In the rows, 128 means zero.
Rotation paths and how fast each direction turns (degrees each step)
Each turn is a multiple of 5 degrees from 10 to 175, or 0.
Each row of a path follows its step; steps can be skipped.

step 0: [116 140 123 120 122 137 111 132 123 124 130 115 132 133 132 140 129 112
 132 129 137 124 110 134 133 129 133 132 121 129 128]
step 1: [138 127 129 133 125 119 116 140 143 136 129 122 139 119 128 121 145 118
 123 114 132 135 134 121 122 124 121 126 132 124 134]
step 2: [119 126 135 130 131 127 140 125 116 128 132 109 123 119 120 128 126 122
 138 118 123 117 115 114 129 131 120 129 114 130 130]
step 4: [135 120 140 138 124 126 131 126 123 145 124 113 123 131 133 125 126 117
 127 129 118 138 123 132 126 124 108 124 140 121 132]
step 5: [109 127 122 122 126 124 124 115 129 127 120 126 133 121 122 112 118 125
 146 126 131 127 121 123 135 127 134 132 132 116 117]
step 6: [125 131 122 143 120 141 115 141 129 129 119 124 132 145 126 132 127 125
 118 122 135 122 120 130 137 129 122 133 137 121 138]
step 7: [127 123 119 127 112 118 126 127 143 140 134 116 123 119 136 122 134 114
 133 121 126 131 116 132 125 128 130 116 123 133 123]
step 8: [116 123 126 126 130 129 124 133 125 114 125 121 135 128 119 131 139 128
 122 109 117 124 122 111 124 128 127 142 124 117 120]
step 9: [128 144 134 136 123 143 128 136 135 136 136 114 117 125 126 134 141 123
 142 130 126 129 131 133 131 136 131 125 126 119 141]
step 10: [128 126 134 119 135 126 110 119 130 139 132 123 131 121 122 132 128 122
 128 126 122 141 121 125 123 111 110 128 124 123 116]
Speeds:
[124 130 132 126 125 127 124 124 126 129 124 132 127 130 132 125 134 130
 132 128 132 128 128 128 127 130 128 124 122 129 125]  155
[126 133 122 126 131 126 130 128 135 130 127 128 130 123 129 126 128 131
 126 129 129 128 131 127 127 132 127 123 129 122 129]  175
[129 131 128 130 131 132 130 127 128 128 125 131 124 127 124 125 126 131
 130 124 128 123 126 127 135 129 132 132 123 125 132]  115

step 0: [136 128 125 133 132 125 119 114 139 123 103 124 122 122 121 126 120 128
 128 132 121 135 127 137 138 130 130 110 136 126 120]
step 1: [147 119 145 140 124 135 124 130 128 128 132 138 131 138 125 128 126 123
 123 135 126 124 118 120 129 126 113 114 128 115 115]
step 2: [129 127 121 114 117 136 122 126 131 131 112 144 123 128 119 123 119 139
 146 135 131 129 118 126 133 142 124 126 133 118 120]
step 3: [138 134 124 132 120 140 114 121 114 124 139 140 133 136 134 135 129 129
 127 126 132 137 125 128 152 126 124 118 120 130 119]
step 4: [143 131 106 127 137 136 118 136 141 124 125 130 122 115 128 120 120 119
 140 134 132 130 122 133 135 130 121 116 123 121 133]
step 5: [132 122 127 131 128 126 127 136 123 122 140 142 130 127 127 129 117 117
 124 125 131 119 117 126 145 122 109 127 145 139 118]
step 6: [129 119 106 133 104 129 126 125 152 125 125 139 132 122 129 120 132 126
 133 131 139 127 122 124 132 134 129 131 128 131 125]
step 7: [137 121 123 123 114 129 134 148 125 123 141 136 119 141 133 132 127 124
 118 120 130 142 132 143 143 130 126 126 129 132 123]
step 8: [127 133 117 137 125 138 130 126 138 120 137 132 114 124 117 107 134 117
 140 118 133 136 136 134 127 133 115 137 127 129 130]
step 9: [128 131 118 133 122 120 130 128 133 133 133 122 113 144 131 126 126 125
 126 110 124 119 127 128 142 116 128 119 146 139 119]
Speeds:
[132 125 128 128 130 126 133 123 130 129 128 124 127 122 131 126 127 124
 126 131 126 123 126 126 128 124 126 128 133 128 124]  80

step 0: [131 127 110 136 125 132 117 127 126 114 120 127 130 134 124 133 132 118
 118 124 119 117 125 103 129 129 122 130 106 116 132]
step 1: [123 149 134 139 131 135 133 127 137 134 129 119 127 128 126 125 139 119
 146 110 130 147 130 131 140 141 118 120 128 126 128]
step 2: [140 116 125 138 139 134 128 130 119 125 118 119 135 112 121 128 136 136
 116 114 138 118 135 129 112 119 111 132 119 124 122]
step 3: [119 129 116 145 120 129 116 111 135 125 136 132 121 129 122 134 128 138
 141 130 120 133 133 112 129 141 123 111 109 125 129]
step 4: [132 136 144 131 118 135 123 131 133 146 113 106 135 118 122 122 143 133
 125 121 136 137 136 133 126 138 127 138 126 130 136]
step 5: [119 111 121 123 128 140 117 120 115 122 132 133 126 123 132 140 125 141
 127 121 149 125 125 121 124 127 110 128 118 113 128]
step 6: [132 137 126 125 127 122 111 124 144 128 125 126 124 127 115 131 151 128
 127 128 126 130 123 129 140 139 142 114 106 122 138]
step 7: [136 136 131 117 123 139 122 136 122 129 124 125 136 123 125 136 141 134
 140 121 137 140 145 125 136 121 109 146 138 118 125]
step 8: [136 113 116 140 138 134 113 118 122 125 132 131 127 139 134 123 144 131
 118 117 126 124 107 118 130 129 120 125 117 116 129]
step 10: [131 119 133 132 136 136 126 127 117 127 114 118 146 130 125 135 137 132
 126 105 121 122 136 128 126 138 106 126 137 121 120]
Speeds:
[126 131 125 128 123 124 130 130 128 126 128 128 127 129 125 131 123 128
 125 130 130 127 133 127 127 125 124 135 127 121 126]  155
[129 124 126 128 125 128 133 124 125 124 128 128 132 133 124 126 129 129
 126 131 132 127 125 123 133 131 125 124 129 130 126]  140
[128 126 131 121 125 126 126 129 126 130 125 136 125 127 130 132 132 125
 128 129 133 128 126 126 133 129 131 131 127 127 130]  45

step 0: [118 141 132 125 140 124 134 115 126 138 120 107 133 136 122 128 126 121
 143 126 121 135 137 122 125 127 127 132 124 127 136]
step 1: [127 133 126 132 122 114 130 124 134 117 117 114 150 129 137 120 124 130
 128 118 128 124 131 135 136 126 120 113 132 132 121]
step 2: [132 114 149 144 139 129 126 127 140 125 134 121 128 125 121 133 130 126
 140 119 138 128 125 133 134 128 118 128 137 134 125]
step 4: [130 131 130 140 124 131 118 119 118 125 124 128 136 128 120 134 121 132
 121 122 116 112 129 127 131 119 123 103 123 131 124]
step 5: [127 134 132 148 124 131 125 130 138 125 133 128 128 139 116 137 141 130
 142 116 137 116 126 121 122 130 129 136 117 131 125]
step 6: [124 139 128 130 132 120 129 118 121 124 130 120 125 131 133 133 130 125
 147 143 130 114 135 135 136 140 144 124 125 132 134]
step 7: [119 139 130 139 143 120 131 127 138 126 133 120 140 129 120 132 106 130
 118 133 127 123 129 121 125 128 131 113 128 129 124]
step 8: [134 138 129 132 138 129 125 115 140 131 124 117 132 136 126 134 123 136
 139 102 134 132 124 129 128 135 132 138 133 127 125]
step 9: [122 132 140 116 125 122 128 126 127 127 115 109 125 131 125 121 126 129
 138 130 128 112 129 129 145 132 121 125 136 139 131]
step 10: [122 126 129 137 149 129 120 125 132 124 135 119 144 129 129 127 134 126
 117 129 134 118 134 132 127 120 107 121 131 135 129]
Speeds:
[125 136 125 123 131 125 125 127 132 128 131 128 125 132 128 126 124 131
 128 129 129 126 125 124 126 132 131 130 131 129 127]  40
[131 125 128 128 131 127 121 121 126 128 130 131 124 127 129 126 125 127
 133 127 125 129 126 132 129 128 129 123 130 126 131]  160
[127 126 127 132 120 123 126 129 131 126 130 127 124 134 130 123 130 126
 128 127 131 125 126 131 133 128 126 131 129 130 129]  95
[131 134 134 132 126 132 125 127 126 132 127 130 130 127 132 127 128 125
 129 129 133 132 125 123 129 129 129 131 129 130 132]  125
[123 125 128 126 128 129 131 130 124 129 122 128 130 135 132 129 131 127
 130 128 124 127 124 129 128 132 134 126 132 129 131]  130

step 0: [145 120 122 128 141 137 136 120 119 123 112 133 117 131 140 128 123 140
 125 132 121 116 129 125 135 140 133 133 123 127 117]
step 1: [110 122 128 139 117 133 110 116 131 135 123 127 141 120 114 125 135 129
 126 141 118 133 129 136 134 123 123 125 124 126 125]
step 2: [132 127 131 134 132 128 130 128 134 127 132 140 120 145 135 136 131 116
 129 121 135 133 129 122 104 122 117 137 135 131 112]
step 3: [131 119 141 111 125 128 135 127 130 123 127 118 128 123 138 125 142 122
 134 134 119 110 115 137 142 125 129 131 121 120 131]
step 4: [125 139 114 125 135 130 117 119 125 124 112 134 122 131 113 116 126 144
 134 130 125 120 139 122 125 124 133 130 135 128 112]
step 5: [123 119 136 145 142 128 124 122 137 136 132 124 145 132 130 129 129 121
 126 129 118 138 118 145 120 126 127 138 135 123 134]
step 6: [122 138 136 113 135 135 143 126 128 124 138 137 122 133 135 130 135 116
 123 130 128 120 145 123 134 123 115 128 122 135 115]
step 7: [141 121 132 111 125 125 112 129 135 130 128 129 117 128 117 127 142 139
 141 131 122 128 127 138 132 125 136 129 137 114 138]
step 8: [125 139 116 147 146 135 128 127 127 130 129 112 124 129 128 116 125 138
 124 126 137 121 124 130 128 125 122 144 128 129 117]
step 9: [115 121 138 136 132 129 135 126 124 126 128 144 137 142 135 136 138 125
 135 136 117 142 136 136 145 135 129 126 132 128 136]
Speeds:
[131 130 128 128 124 124 128 130 124 127 131 127 134 123 128 129 122 127
 127 124 133 129 128 125 127 131 132 123 127 130 131]  0
[128 130 131 130 132 125 133 125 126 130 124 128 125 127 123 129 134 127
 131 128 134 128 132 123 126 130 129 125 130 132 126]  160
[132 128 128 129 127 126 130 125 134 127 128 120 129 128 130 130 128 128
 129 123 127 132 130 125 125 132 129 137 127 127 128]  130
[118 128 131 133 128 126 130 129 129 130 133 133 133 130 129 130 127 131
 127 126 128 130 126 128 125 132 124 130 130 128 125]  100
